In the data rows, 128 means zero.
Some points, one per row:
array([118., 190., 178., 141., 172., 250., 132., 164.,  54., 149., 205.,
       161.,  78., 211., 124., 112., 145., 132.,  68., 120.])
array([157.,  83., 153., 150.,  91., 116., 134., 137., 156.,  98., 100.,
       104., 174., 122., 179., 135., 136., 103., 100., 143.])
array([147., 102., 130., 147.,  88.,  81., 137., 146., 157., 106., 100.,
       116., 192., 114., 171., 143., 137., 100., 104., 157.])
array([110.,  69.,  89., 148., 106.,  75., 125., 122., 190., 164., 100.,
       154., 117.,  63., 129., 127., 201.,  78., 178.,  80.])
array([107.,  88.,  68.,  86., 118.,  56., 137., 177., 236., 108.,  93.,
        45., 237., 103., 161., 138.,  90., 127., 138., 181.])
array([108., 105.,  61., 105., 134.,  61., 115., 151., 254., 192., 102.,
        10., 215., 123., 166.,  80., 152., 131., 126., 200.])
array([ 98.,  87.,  88.,  84., 109.,  47., 132., 101., 255.,  95.,  70.,
       118., 144.,  60., 129., 178.,  81., 120., 116., 164.])
array([108., 158., 149., 171., 166., 213., 162., 142.,  72., 140., 154.,
       182., 144., 203., 161.,  88., 167., 167., 116.,  66.])
array([180., 104., 152., 152.,  93.,  69.,  97., 113., 219., 172., 120.,
        93., 125., 112., 143.,  65., 175.,  66., 185., 161.])
array([103., 194., 176., 178., 188., 221., 152.,  83.,   0.,  77., 216.,
       198.,  41., 195.,  65., 169.,  69., 184.,  60.,  99.])
array([185.,  81., 148., 159.,  51., 130., 100., 126.,  59.,  91., 125.,
       167.,  95.,  65., 109., 141., 147.,  76., 189., 100.])
array([136., 109., 131., 119., 123., 101., 109., 127., 212., 115.,  94.,
        80., 184.,  98., 173., 122., 137., 132., 141., 163.])
array([135.,  91.,  62.,  85., 149.,  52., 119., 158., 255., 191.,  72.,
        25., 217., 139., 173., 101., 141., 125., 124., 216.])
array([144.,  97.,  66., 101., 107.,  87., 125., 102., 162., 164.,  95.,
        84., 113.,  72.,  61., 112., 131., 122., 158., 158.])
array([126., 100.,  61.,  94., 137.,  46., 118., 154., 252., 177.,  79.,
         7., 217.,  96., 180.,  90., 136., 119., 138., 205.])
array([105., 188., 187., 167., 196., 255., 164., 111.,   0.,  99., 203.,
       207.,  61., 212.,  91., 143., 125., 170.,  43.,  60.])
array([170.,  83., 147., 139.,  72., 129., 101., 135.,  63.,  99., 118.,
       186.,  88.,  66., 120., 126., 156.,  93., 175., 103.])
array([104., 164., 181., 189., 113., 182., 166.,  93.,  46., 124., 144.,
       203., 123., 151., 132., 155., 106., 133., 135.,  69.])
array([141., 104.,  72.,  90., 102.,  72., 108., 113., 165., 176.,  92.,
        76.,  99.,  57.,  66., 120., 117., 114., 153., 178.])
array([184., 124., 159., 151., 105.,  69., 103., 129., 214., 191., 122.,
        93., 113., 100., 147.,  54., 183.,  72., 189., 153.])
array([ 95., 122.,  21.,  35.,  77., 120., 151., 173., 196., 109.,  62.,
        90., 193.,  65., 143., 177., 121., 118.,  89., 121.])
array([116., 199., 198., 169., 182., 203., 157.,  77.,  41., 118., 181.,
       182.,  58., 237., 105., 153.,  98., 172.,  94.,  84.])
array([122.,  70.,  45.,  72., 129.,  14., 108., 175., 255., 142.,  22.,
        77., 238.,  73., 169., 131., 112., 129., 134., 157.])
array([ 82., 185., 198., 207., 190., 201., 183., 101.,  24., 168., 177.,
       128., 145., 255., 164.,  98., 144., 153., 107., 121.])
array([113., 192., 168., 189., 198., 230., 157.,  94.,   0.,  89., 216.,
       196.,  32., 204.,  72., 151.,  66., 180.,  90.,  77.])
array([147., 109., 111., 118., 121., 115., 133., 103., 122., 145., 156.,
       120., 127., 122.,  88., 160., 102., 103., 105., 163.])
array([128., 117., 136., 119., 105.,  93., 106., 145., 219., 116.,  97.,
        72., 201., 115., 193., 132., 138., 136., 139., 160.])
Here are 16 more points, each followed by its number:
array([131.,  91., 142., 149.,  95., 116., 125., 145., 153., 104.,  95.,
       125., 169., 130., 178., 136., 145., 105., 100., 143.]) 0
array([163., 144., 160.,  69.,  93., 152., 112., 118., 116.,  68., 134.,
       171.,  69.,  97., 120., 172., 125., 115., 125., 138.]) 1
array([121., 203., 201., 163., 183., 203., 158.,  66.,  42., 116., 187.,
       215.,  63., 245., 105., 141.,  68., 179.,  88.,  96.]) 2
array([110.,  80.,  68., 148., 112.,  72., 128., 127., 182., 163.,  89.,
       168., 112.,  61., 127., 113., 204.,  68., 166.,  82.]) 3
array([104., 141., 163., 161., 116., 192., 182.,  96.,  33., 108., 130.,
       204., 133., 168., 151., 143., 132., 127., 133.,  84.]) 4
array([ 76., 183., 190., 207., 210., 208., 181., 103.,  43., 151., 169.,
       139., 140., 255., 167.,  92., 142., 149., 103.,  99.]) 5
array([124.,  59., 101., 148.,  88.,  71., 110., 126., 193., 166.,  80.,
       150., 111.,  73., 150., 120., 218.,  71., 172.,  73.]) 6
array([ 98., 116.,  34.,  40.,  82., 118., 161., 175., 173., 106.,  58.,
        96., 192.,  58., 109., 169., 129., 118.,  85., 128.]) 7
array([ 99., 134., 163., 177., 125., 199., 169.,  90.,  46., 106., 144.,
       195., 117., 185., 142., 160., 115., 135., 146.,  63.]) 8
array([154.,  74., 157., 171.,  53., 129.,  91., 140.,  76., 111., 137.,
       182.,  78.,  76., 128., 134., 140.,  92., 201.,  97.]) 9
array([122.,  99.,  73.,  83.,  62.,  53.,  84., 182., 174.,  91.,  68.,
        66., 152.,  53., 106., 148., 137., 116., 178., 119.]) 10
array([ 99., 106.,  62.,  96., 129.,  55., 147., 170., 224., 109., 109.,
        44., 229., 103., 169., 144., 106., 124., 125., 169.]) 11
array([129.,  68., 106., 157.,  86.,  76., 110., 117., 189., 166.,  92.,
       152., 110.,  68., 140., 113., 212.,  85., 172.,  87.]) 12
array([132., 105.,  61.,  93., 157.,  51., 116., 141., 255., 182.,  75.,
         3., 219., 119., 184.,  96., 145., 124., 122., 205.]) 13
array([135., 144., 150., 165., 193., 224., 152., 158.,  81., 107., 167.,
       108., 138., 172., 132.,  91., 130., 189.,  60., 151.]) 14
array([116., 126.,  64.,  98., 139.,  40., 123., 140., 255., 179., 110.,
         2., 211., 107., 176.,  93., 139., 116., 123., 205.]) 15
Which of these numbered points is nearest to each point below, ignoring the 2 directions in which the first points spread most? Its number follows each.
array([130., 110., 124., 116., 113., 126., 129., 117., 129., 157., 165.,
       106., 140., 115.,  91., 157., 110., 107., 126., 135.]) > 15
array([ 84., 151., 143., 159., 180., 210., 172., 150.,  68., 141., 167.,
       165., 144., 219., 146.,  99., 162., 184., 118.,  73.]) > 12
array([165., 133., 159.,  83.,  79., 161., 104., 115., 108.,  81., 129.,
       172.,  61.,  74., 127., 174., 124., 119., 138., 132.]) > 1
array([138.,  86., 139., 152.,  94., 105., 136., 144., 161., 101., 105.,
       124., 179., 114., 175., 132., 147., 104., 117., 152.]) > 0
array([153.,  93., 153., 140.,  62., 124.,  99., 127.,  65., 109., 119.,
       180.,  82.,  63., 124., 122., 145.,  93., 186., 120.]) > 9
array([ 90., 118.,  45.,  49., 101., 115., 158., 175., 180., 130.,  65.,
        77., 187.,  64., 144., 175., 126., 113.,  94., 128.]) > 7
array([125., 209., 207., 171., 188., 202., 148.,  78.,  44., 121., 174.,
       199.,  60., 253., 107., 132.,  69., 188., 121., 109.]) > 2
array([131., 104., 139., 141.,  76.,  96., 129., 144., 149., 106., 109.,
       134., 189., 127., 174., 134., 132.,  96., 100., 141.]) > 0
array([112., 150., 180., 162., 115., 195., 158., 104.,  39., 130., 135.,
       204., 117., 173., 152., 149., 121., 123., 128.,  72.]) > 4
array([196., 132., 162., 150.,  87.,  62., 111., 113., 208., 172., 135.,
       102., 123., 103., 146.,  45., 190.,  87., 185., 162.]) > 15
array([ 80., 189., 193., 212., 204., 212., 184.,  81.,  46., 151., 168.,
       128., 144., 255., 165., 103., 135., 140.,  98., 111.]) > 5
array([162., 133., 167., 166.,  99.,  87., 123.,  64., 139., 131., 150.,
       191.,  67., 135., 122., 167.,  87.,  88., 170., 170.]) > 2
array([ 70., 118.,  40.,  27., 110., 106., 146., 168., 189., 114.,  61.,
        95., 186.,  56., 118., 186., 125., 129., 115., 120.]) > 7
array([117., 195., 170., 138., 193., 248., 137., 156.,  61., 155., 176.,
       166.,  65., 208., 130., 119., 137., 131.,  58., 111.]) > 13
array([133., 202., 203., 164., 193., 218., 163.,  75.,  41., 116., 199.,
       199.,  63., 245., 106., 117.,  68., 180., 108., 110.]) > 2
array([128., 153., 154., 157., 190., 229., 165., 170.,  89., 100., 203.,
       113., 142., 196., 122.,  97., 125., 176.,  95., 158.]) > 14
array([129., 101., 131., 123., 124., 109., 130., 109., 115., 150., 149.,
       109., 144., 119.,  90., 150.,  91.,  85., 110., 155.]) > 15
array([ 85., 123.,  20.,  24.,  91., 135., 137., 162., 177., 124.,  45.,
        85., 200.,  64., 126., 168., 125., 112.,  88., 128.]) > 7
array([104., 185., 145., 148., 191., 215., 149., 113.,  27., 111., 147.,
       145., 144., 201., 154., 125., 139., 183.,  99.,  75.]) > 4
Now 16 new points, numbered from 0 again:
array([ 90., 135., 154., 159., 187., 208., 161., 152.,  69., 149., 175.,
       168., 161., 218., 154.,  84., 163., 173., 138.,  54.]) 0
array([184., 126., 149., 148., 106.,  71.,  92., 129., 223., 177., 101.,
        88., 128., 108., 156.,  42., 182.,  82., 185., 164.]) 1
array([108.,  79.,  53.,  92., 129.,  38., 139., 146., 212., 131., 113.,
        64., 225.,  93., 137., 135., 103., 132., 140., 195.]) 2
array([ 97., 196., 183., 176., 177., 255., 173., 122.,   0., 112., 194.,
       211.,  62., 219.,  90., 134., 124., 166.,  62.,  65.]) 3
array([ 84., 183., 166., 181., 188., 234., 160.,  87.,   0.,  82., 220.,
       179.,  29., 211.,  80., 153.,  65., 199.,  73.,  86.]) 4
array([105., 197., 157., 174., 194., 224., 158.,  89.,   0., 100., 207.,
       180.,  39., 208.,  64., 162.,  68., 193.,  75.,  93.]) 5
array([146., 109.,  61.,  84., 110.,  79., 118., 115., 155., 168.,  71.,
        82., 114.,  71.,  80., 129., 112., 125., 162., 148.]) 6
array([ 88., 197., 184., 164., 182., 255., 156., 123.,   0., 106., 188.,
       178.,  72., 211.,  99., 135., 126., 149.,  49.,  66.]) 7
array([125., 109., 112.,  76.,  57.,  95.,  89., 159., 147.,  65.,  70.,
       110., 189., 102., 166., 155.,  88., 143., 117., 120.]) 8
array([ 75., 123.,  23.,  38.,  78., 100., 154., 191., 200., 107.,  59.,
        94., 189.,  58., 135., 176., 129., 125.,  92.,  97.]) 9
array([ 86., 193., 172., 156., 174., 255., 172., 118.,   0., 110., 182.,
       204.,  59., 219., 100., 138., 125., 164.,  39.,  71.]) 10
array([ 84., 125.,  22.,  23., 101., 108., 153., 169., 186., 128.,  70.,
        90., 186.,  79., 131., 163., 128., 115.,  95., 137.]) 11
array([ 96., 181., 162., 174., 206., 215., 159.,  99.,   0., 101., 195.,
       163.,  52., 220.,  58., 160.,  70., 196.,  70.,  92.]) 12
array([127., 104.,  80.,  48.,  98.,  96.,  73., 183., 201.,  91.,  87.,
       107., 181.,  55., 153., 147., 113., 151., 152., 132.]) 13
array([124., 118., 132., 124.,  96.,  93., 103., 141., 198., 117.,  93.,
        73., 196., 101., 197., 132., 123., 134., 144., 168.]) 14
array([120., 183., 134., 160., 172., 155., 136., 171., 166., 250., 156.,
        41., 156., 238., 166.,  32., 199., 119., 121., 161.]) 15
Which of these numbered points is nearest to each point below, ignoring the 2 directions in which the first points spread most? Its number follows each.
array([129.,  87., 100.,  54., 131.,  52., 140., 132., 254.,  84.,  73.,
       115., 133.,  68., 124., 160.,  89., 106., 110., 180.]) > 4
array([ 75., 125.,  34.,  28.,  98., 131., 167., 176., 166., 106.,  49.,
       105., 201.,  45., 150., 155., 125., 113.,  89., 120.]) > 11
array([ 78., 197., 186., 156., 173., 252., 157., 131.,   0., 101., 178.,
       218.,  72., 223.,  93., 158., 132., 160.,  54.,  46.]) > 10
array([115., 147., 157., 159., 168., 211., 179., 142.,  54., 149., 147.,
       180., 161., 197., 149.,  87., 168., 168., 136.,  49.]) > 0
array([ 82.,  78.,  68.,  87., 144.,  56., 146., 189., 215., 113., 106.,
        59., 242., 101., 149., 134., 108., 138., 124., 179.]) > 2
array([143.,  98.,  76.,  34., 112.,  92.,  75., 165., 193.,  82., 101.,
       115., 186.,  59., 141., 156., 113., 150., 146., 140.]) > 13
array([104.,  99.,  79.,  71., 125.,  48., 120., 138., 255.,  93.,  70.,
       115., 144.,  55., 126., 158.,  82., 125., 120., 171.]) > 4
array([ 73., 103.,  44.,  44.,  85., 113., 138., 176., 179., 118.,  36.,
       112., 179.,  63., 132., 170., 112., 130., 100., 123.]) > 9
array([126., 150., 143., 153., 196., 222., 175., 152.,  98., 109., 180.,
       109., 130., 203., 134.,  98., 112., 184.,  91., 157.]) > 3
array([108., 142., 146., 169., 169., 204., 177., 156.,  73., 142., 176.,
       181., 155., 205., 137.,  83., 164., 171., 126.,  77.]) > 0
array([178., 124., 159.,  75.,  81., 150., 115., 115., 111.,  92., 117.,
       171.,  64., 104., 128., 167., 142., 145., 126., 145.]) > 10
array([109., 205., 181., 166., 197., 216., 151.,  94.,   0.,  96., 210.,
       176.,  58., 195.,  79., 165.,  52., 186.,  60.,  78.]) > 5
array([165.,  98., 139., 154.,  55., 101.,  70., 135.,  89., 125., 132.,
       149.,  71.,  67.,  84., 114., 151.,  73., 203.,  89.]) > 7
array([189., 100., 166., 160., 108.,  60.,  94., 115., 211., 164., 103.,
       108., 119.,  99., 144.,  72., 186.,  86., 204., 156.]) > 1
array([180., 110., 154., 150.,  96.,  69.,  88., 125., 211., 175., 110.,
       109., 118.,  99., 140.,  51., 182.,  80., 185., 173.]) > 1
array([130., 178., 125., 168., 172., 161., 143., 161., 139., 245., 150.,
        38., 137., 228., 174.,  16., 198., 121., 127., 150.]) > 15
array([ 94., 139., 164., 169., 176., 211., 171., 129.,  62., 149., 170.,
       178., 157., 205., 144.,  81., 170., 162., 115.,  78.]) > 0
array([ 96.,  99.,  87.,  72., 133.,  35., 127., 131., 255.,  88.,  58.,
       112., 159.,  67., 126., 156.,  69., 122., 118., 173.]) > 4
array([126., 124., 135., 127., 109.,  94., 117., 133., 211.,  94.,  90.,
        92., 201., 107., 185., 131., 139., 129., 163., 144.]) > 14
